In the data rows, zero lies at 4.5, halfway between 4 and 5.
Some points:
[7 4 3 6 3 3 6 4 6 4 6 2 4 5 5 5 3 3 8 5 4 6 4 6 5 3 6 6 9 6 3 5 3 2 5 6 6
 2 6 9 5 3 3 5 4 7 6 5]
[5 5 3 6 5 9 2 4 5 5 4 5 5 6 5 5 4 4 4 4 5 3 5 3 4 5 7 3 4 4 5 2 4 7 5 3 4
 2 5 6 4 4 4 6 5 7 2 5]
[3 3 2 4 5 6 1 4 4 5 4 5 4 7 5 6 6 9 4 5 3 7 4 6 4 4 4 5 4 6 5 3 4 2 3 3 4
 6 5 3 3 2 5 2 0 4 2 4]
[9 3 5 5 2 4 5 3 2 3 6 7 7 5 2 3 7 5 8 6 6 7 3 4 7 4 4 6 2 2 3 5 6 3 2 6 4
 3 2 3 7 6 0 3 8 4 4 4]
[4 9 3 3 5 5 5 6 5 3 4 1 4 6 4 3 4 6 0 4 2 3 5 4 3 6 4 3 6 5 5 3 3 5 5 3 6
 3 4 2 7 3 4 6 5 5 3 4]
[6 8 3 3 5 6 5 5 5 6 5 6 4 5 7 6 4 3 3 4 2 6 3 7 7 2 2 3 6 4 5 6 4 5 3 7 5
 4 4 7 4 6 4 6 3 6 9 4]
[3 5 5 7 5 4 5 5 5 4 6 2 1 3 5 3 5 3 6 4 4 5 4 5 5 4 5 4 3 4 4 5 3 8 5 5 3
 3 2 6 3 6 0 6 3 4 4 6]
[5 5 3 5 4 5 5 8 7 4 3 6 4 5 5 5 3 3 4 1 6 4 4 6 4 4 2 2 7 2 4 5 9 5 5 8 1
 4 5 1 2 1 5 5 4 4 7 6]
[9 3 5 4 6 3 7 4 2 2 4 4 4 4 3 5 8 5 4 5 1 4 7 5 6 4 5 5 6 6 3 5 3 5 2 5 5
 5 7 4 5 4 5 5 5 5 4 4]
[4 3 6 6 5 6 4 6 4 4 5 5 7 1 5 4 6 6 5 3 6 0 7 3 6 3 4 2 2 9 4 8 5 6 9 5 3
 5 8 7 4 6 4 4 3 4 4 5]
[8 4 5 4 4 5 2 9 6 5 8 2 6 4 4 8 4 3 7 7 4 0 6 4 4 6 5 3 6 4 5 3 4 7 7 5 6
 5 4 5 6 4 7 3 4 3 7 6]
[5 5 6 2 6 7 4 5 6 4 2 5 4 5 3 4 5 4 3 6 3 3 3 3 6 5 4 6 6 7 5 6 3 2 4 5 6
 5 5 5 2 3 7 6 6 4 4 3]
[5 2 6 2 5 4 3 5 2 6 5 4 5 4 5 4 4 5 8 5 4 5 4 4 3 4 5 5 5 6 6 4 6 7 7 6 8
 7 6 4 7 5 6 4 4 5 4 2]
[6 5 6 4 5 4 6 1 4 5 3 6 3 5 0 3 5 5 5 0 5 5 4 3 3 6 5 8 4 5 3 2 4 4 3 7 5
 5 6 4 3 5 5 7 5 8 5 4]
[3 5 4 8 6 2 1 5 3 7 0 7 9 4 6 5 4 4 5 6 3 4 3 2 6 5 4 6 3 6 3 4 6 2 2 2 8
 5 5 6 6 5 6 3 4 4 3 5]
[4 8 5 5 4 2 6 4 5 7 4 4 4 5 3 4 3 7 7 7 6 9 5 3 5 3 6 4 5 4 4 5 4 6 4 4 1
 4 5 3 3 4 3 2 5 3 4 3]
[4 3 4 4 4 3 2 5 6 6 5 5 7 9 6 5 4 6 6 4 1 7 5 2 1 5 7 4 2 4 4 7 5 6 4 4 5
 2 4 4 5 2 2 4 4 4 4 4]
[5 3 6 3 4 2 2 5 2 4 0 3 4 6 5 3 2 1 2 4 5 5 5 3 4 6 6 3 5 5 3 3 4 5 1 6 3
 6 5 6 4 4 2 2 3 3 3 4]
[5 4 8 7 5 4 4 3 6 5 4 4 5 5 5 3 3 6 8 6 2 4 4 8 2 4 3 5 5 5 2 4 5 4 8 2 2
 3 5 5 4 4 8 7 5 4 0 7]
[0 3 5 4 6 4 6 4 2 6 5 4 5 7 5 6 5 6 7 5 5 5 1 7 3 6 6 3 2 2 3 5 6 5 5 1 6
 7 6 3 4 6 4 5 4 3 4 5]
[4 3 4 5 7 4 4 3 4 5 3 5 4 5 3 6 6 6 5 7 6 8 4 5 5 4 6 7 5 6 6 4 4 6 6 4 6
 8 6 4 1 4 7 4 6 8 6 3]
[4 5 3 4 4 6 8 5 2 2 5 7 4 1 2 2 5 5 6 4 6 0 4 7 5 3 5 3 2 4 5 5 6 1 6 5 5
 4 5 4 4 2 1 4 4 5 5 5]
[6 2 5 4 5 5 3 3 5 6 4 4 6 4 6 5 7 6 5 5 4 4 7 6 4 5 9 5 6 8 6 3 7 5 3 2 3
 7 3 2 3 4 5 5 5 4 3 4]
[5 5 2 2 2 5 7 4 7 5 2 2 7 7 3 7 4 3 4 5 3 5 3 6 4 3 5 4 4 6 7 3 6 6 4 3 5
 2 4 5 2 7 5 9 4 5 4 6]
[2 6 0 2 5 3 4 4 4 2 4 6 4 6 4 3 5 5 5 4 5 7 4 5 6 6 7 4 6 4 4 7 4 4 5 6 3
 5 5 6 7 7 4 6 5 5 4 5]
[2 2 6 5 4 5 5 5 5 4 3 1 3 4 6 4 3 5 5 1 5 4 6 4 4 1 6 4 3 6 8 3 3 0 2 2 2
 4 5 3 3 4 3 6 5 6 6 9]
[4 4 5 4 4 5 2 4 4 4 8 3 5 4 3 3 6 4 6 3 5 6 5 4 5 6 5 3 3 4 5 5 9 6 4 4 4
 2 2 6 6 4 7 8 2 4 7 2]
[6 3 4 6 6 2 4 7 5 7 4 5 4 4 5 3 0 6 7 5 6 4 7 4 8 8 7 3 3 6 5 7 6 4 5 5 3
 3 5 7 5 6 6 6 6 2 5 4]
[7 4 5 5 6 5 5 3 6 2 6 3 5 4 3 3 5 5 5 6 6 9 5 4 3 7 6 9 5 5 6 9 5 4 4 5 6
 3 3 4 4 6 7 3 3 4 5 5]
[6 3 5 4 6 5 3 5 4 5 8 3 4 6 6 3 2 5 4 3 4 1 4 5 5 2 3 7 2 6 5 4 5 5 5 5 5
 3 3 3 3 4 8 3 6 6 2 7]
[4 8 7 3 2 2 5 4 1 1 6 6 5 4 4 4 5 6 7 6 2 6 5 3 8 5 4 5 3 6 5 5 5 5 2 5 7
 5 4 7 0 7 1 2 8 7 4 2]
[3 4 6 4 4 6 7 6 4 4 6 3 6 3 6 6 6 5 2 7 6 6 4 5 5 6 2 3 5 5 8 3 1 2 6 5 4
 4 4 4 6 1 3 5 4 7 3 3]
[3 3 9 5 3 3 5 3 7 7 5 9 6 3 5 4 7 7 4 4 5 4 2 4 8 3 8 5 5 5 4 5 6 5 7 2 5
 3 6 6 7 5 3 5 3 3 8 3]
[3 2 2 5 4 5 1 3 5 6 5 2 3 2 4 5 4 4 2 9 5 6 3 6 4 4 5 6 3 3 5 3 5 6 3 7 6
 6 8 5 3 2 6 4 6 4 4 7]
[3 5 6 4 3 3 6 5 2 2 7 7 6 5 3 6 5 2 2 5 6 4 7 4 6 5 4 4 4 4 2 5 4 6 4 6 4
 3 4 5 7 5 7 4 3 7 3 7]
[5 4 6 8 3 5 4 7 6 3 5 2 3 4 4 5 8 9 4 2 5 4 6 6 3 3 3 4 4 4 5 4 3 5 6 5 5
 4 3 5 6 6 5 4 6 6 2 5]
[3 4 4 6 6 7 7 7 6 2 5 5 6 7 4 6 4 2 4 6 3 1 3 4 2 5 5 5 4 6 2 4 1 3 3 5 5
 5 3 2 4 6 2 1 4 5 8 8]
[5 4 4 6 1 7 5 4 9 6 5 2 3 3 7 6 4 3 4 6 5 4 5 4 2 2 5 6 3 7 1 4 5 3 3 5 7
 6 6 3 6 7 7 4 4 4 5 3]
[4 6 4 4 6 5 6 6 3 6 5 4 3 6 3 4 5 5 6 3 3 5 3 4 4 4 6 6 3 8 5 5 4 5 2 5 7
 5 5 4 4 4 3 4 5 4 0 7]
[4 3 3 5 4 6 6 5 5 6 5 6 2 1 6 4 3 7 6 4 4 6 6 4 5 3 5 5 5 4 4 8 6 4 5 2 5
 4 5 5 8 7 1 9 5 2 5 9]
[8 6 5 2 5 5 6 6 4 6 5 5 3 4 3 4 8 3 0 5 7 5 5 3 2 4 4 0 6 2 4 4 4 4 6 6 5
 2 5 6 2 4 4 3 4 3 5 6]
[7 3 4 3 5 4 8 3 5 4 2 4 8 5 5 6 5 4 5 6 5 4 5 2 5 6 0 7 3 3 6 5 5 6 4 4 4
 7 6 6 2 4 5 7 4 5 3 8]
[3 2 7 0 3 5 6 5 7 7 7 3 6 1 4 5 5 7 7 5 5 3 4 7 1 4 5 4 9 3 7 4 3 9 0 6 5
 3 3 7 6 3 4 2 0 5 5 5]
[3 5 2 4 7 5 3 3 6 5 4 6 4 2 6 4 7 0 5 3 3 6 5 7 5 4 4 5 3 5 3 2 5 3 4 0 2
 3 7 1 2 4 7 4 5 5 3 3]
[6 3 5 2 3 4 4 5 4 3 4 7 3 4 6 5 5 4 6 4 6 3 4 2 4 1 5 7 2 4 5 6 6 4 5 4 2
 8 5 5 3 9 4 4 3 4 3 3]
[4 4 6 4 8 6 4 5 3 5 2 6 6 3 5 4 2 3 6 3 5 6 6 5 2 6 3 4 1 4 3 6 5 3 4 4 5
 3 5 4 4 6 4 7 5 5 5 4]
[5 8 5 6 6 5 6 5 3 4 2 1 4 7 6 7 5 5 2 5 6 3 3 7 5 5 2 2 4 6 4 4 3 2 4 4 3
 0 2 2 9 4 3 4 4 4 4 4]
[5 5 4 5 1 7 4 0 4 3 3 5 5 4 5 6 2 6 2 5 7 6 5 5 3 6 1 4 5 6 5 3 5 5 5 5 6
 3 4 5 7 3 5 3 6 5 8 6]
[4 5 5 4 9 6 4 3 5 4 7 5 5 6 4 5 3 6 3 1 4 6 4 3 7 4 3 5 6 4 8 5 3 4 1 3 2
 6 7 5 2 3 3 4 4 4 7 3]
[4 6 5 3 5 3 4 5 6 3 5 6 5 4 5 5 4 3 4 4 5 7 3 5 3 5 5 2 6 3 6 5 5 2 5 6 5
 4 4 5 4 4 6 4 5 6 2 8]
[2 7 4 4 7 5 5 8 4 6 5 4 0 8 2 8 4 5 6 5 4 4 8 4 3 4 3 8 7 5 6 3 8 4 5 4 7
 5 6 7 4 6 4 4 5 4 4 6]
[3 6 7 2 4 4 3 4 5 5 4 5 2 7 5 3 6 5 3 4 7 4 4 7 6 5 4 5 5 5 3 2 1 4 5 6 5
 4 5 5 3 4 2 7 5 3 7 5]
[4 2 4 5 5 1 6 5 5 7 7 6 1 8 4 4 5 3 6 7 3 3 6 5 2 5 4 4 2 9 5 2 5 6 3 4 3
 5 3 6 6 4 8 5 6 6 4 5]
[6 6 5 6 4 4 7 5 6 3 4 6 4 7 6 5 3 4 3 2 5 4 5 5 4 4 5 4 5 6 2 5 4 6 4 7 5
 3 5 5 6 3 0 5 4 6 5 3]
[5 4 3 4 4 3 3 4 5 6 2 3 5 2 3 6 4 5 5 5 3 4 3 5 6 4 4 5 3 5 5 1 3 5 4 3 5
 8 3 6 5 5 5 5 7 4 3 3]
[4 5 5 6 6 5 7 3 2 3 4 6 4 2 2 8 3 2 2 2 3 7 5 4 6 4 7 5 7 0 4 5 1 6 4 6 5
 2 4 2 6 3 5 2 6 5 5 3]
[6 5 6 7 7 3 5 2 2 6 1 6 5 0 9 4 3 6 6 7 2 3 6 6 2 5 7 4 4 4 2 2 4 7 6 3 5
 8 4 4 6 7 7 4 4 8 5 6]
[4 2 3 3 8 4 4 4 3 1 6 5 5 3 3 7 5 3 3 8 5 5 3 4 3 6 4 5 9 6 4 4 9 5 4 4 4
 5 5 4 6 4 1 4 6 6 4 4]
[3 4 3 4 8 3 5 3 5 3 6 4 5 4 7 6 4 4 4 5 4 6 5 3 5 0 4 3 5 4 5 3 5 5 4 5 8
 5 1 4 5 2 7 7 4 3 6 4]
[6 5 6 5 3 4 3 6 5 6 6 3 5 4 4 2 5 5 8 5 7 4 4 5 4 9 7 3 6 4 7 5 4 6 2 4 5
 9 5 5 6 4 4 5 3 7 3 2]
[7 6 5 0 4 3 6 4 8 5 4 6 5 8 5 6 2 6 4 6 6 4 8 5 5 4 3 4 2 4 4 5 3 3 3 6 5
 3 4 2 2 5 3 3 4 8 5 4]
[4 6 4 7 2 4 3 2 4 8 4 4 3 5 3 7 3 1 1 7 3 4 5 6 5 7 4 5 5 5 8 4 6 2 7 6 7
 5 4 2 3 6 3 6 4 6 4 4]
[4 6 6 2 7 6 4 4 2 4 6 7 3 3 5 3 4 5 4 6 5 4 4 4 5 5 6 7 4 0 3 6 5 5 2 8 4
 5 4 8 4 3 2 5 5 6 3 5]
[3 5 4 3 4 7 6 5 4 3 5 0 7 5 4 2 4 5 3 4 2 4 5 4 6 3 5 6 9 4 5 4 4 4 5 5 4
 2 5 0 6 7 4 4 5 7 5 5]
Along one direction, these points spread out more than along any other. Take the direction at right angles to it along which they spread out most. Go by this last direction. How far along it is each point below, from 0 to 99? The average is 50, and the first point in the table lies past the average. One standard deviation of the points above along it is 16.
[3 7 4 8 5 2 2 7 6 4 4 2 8 4 4 3 3 5 4 5 5 2 6 6 3 2 5 6 5 1 6 5 5 2 5 4 2
 5 4 5 8 4 6 2 5 3 3 3] 39
[0 3 4 2 0 6 4 6 5 7 6 3 6 6 3 4 3 5 4 5 4 6 4 3 8 4 5 5 7 5 3 7 6 4 2 3 3
 6 4 5 4 1 8 7 5 8 4 1] 49
[5 3 2 6 4 7 8 7 3 4 4 4 4 7 7 3 5 6 4 6 5 8 5 2 8 5 3 4 5 4 4 0 4 4 3 7 5
 4 4 5 7 6 7 8 3 1 4 4] 46
[4 1 4 4 5 6 4 3 6 7 4 4 5 6 5 5 4 5 2 3 2 4 6 6 4 3 4 5 5 3 6 6 3 4 3 3 7
 7 2 6 5 5 6 5 6 5 4 5] 34
[6 5 4 3 5 7 5 4 6 5 5 3 3 7 5 3 4 1 6 5 3 6 3 4 5 4 5 3 5 4 5 1 4 3 9 5 5
 4 6 6 5 1 4 4 3 3 6 4] 38
[3 3 4 5 4 4 3 6 6 9 3 2 3 3 5 3 4 6 5 3 6 5 3 4 4 3 3 5 4 4 3 4 5 5 5 5 5
 0 5 4 5 5 7 6 4 7 5 5] 34
[5 4 4 7 4 5 2 8 5 5 3 5 6 1 5 6 5 7 4 1 4 6 7 7 6 6 4 4 2 2 3 5 1 3 6 6 2
 4 5 5 5 6 3 6 6 3 6 2] 58
[5 0 3 5 5 6 4 4 7 5 5 3 3 4 5 4 7 3 8 6 5 3 4 4 2 6 5 4 4 3 6 5 5 4 3 3 5
 0 4 3 2 6 7 4 5 4 5 1] 40
[3 7 4 5 4 5 3 4 3 7 4 6 5 6 2 4 4 4 5 3 5 7 6 6 4 0 4 2 4 7 4 7 6 6 4 3 6
 6 6 3 6 3 6 3 5 4 4 6] 46
[5 1 3 3 5 4 7 4 1 5 7 4 6 3 6 6 3 2 3 1 6 4 3 4 3 6 5 5 6 4 6 5 4 6 4 3 3
 1 6 3 3 4 6 6 6 1 5 4] 47
[4 4 4 4 2 5 4 9 7 3 0 6 2 6 5 1 7 4 5 5 5 4 5 4 6 3 5 5 5 4 6 5 5 7 5 1 5
 5 5 3 3 5 5 4 3 5 5 5] 46
[4 4 4 4 4 3 7 5 7 6 3 3 4 6 7 6 5 3 7 1 4 4 5 4 6 9 3 4 3 4 6 4 8 3 4 3 3
 4 7 4 5 4 6 1 5 3 2 8] 37
[7 3 6 3 5 3 4 5 3 1 6 7 1 3 1 5 0 5 1 5 5 4 3 5 6 5 3 4 5 5 6 4 3 4 4 2 6
 5 4 5 5 7 2 4 0 6 6 4] 63
[4 5 3 7 8 3 0 0 5 4 5 4 2 5 7 4 4 3 6 3 6 2 5 4 4 4 4 1 6 5 4 5 3 5 4 4 8
 5 5 3 4 6 4 5 4 3 3 4] 41
[4 3 7 4 5 8 3 2 4 5 3 7 4 5 4 5 6 5 6 8 3 5 4 6 4 6 5 1 4 6 6 7 6 5 5 9 4
 4 3 5 6 6 5 3 6 6 4 5] 58
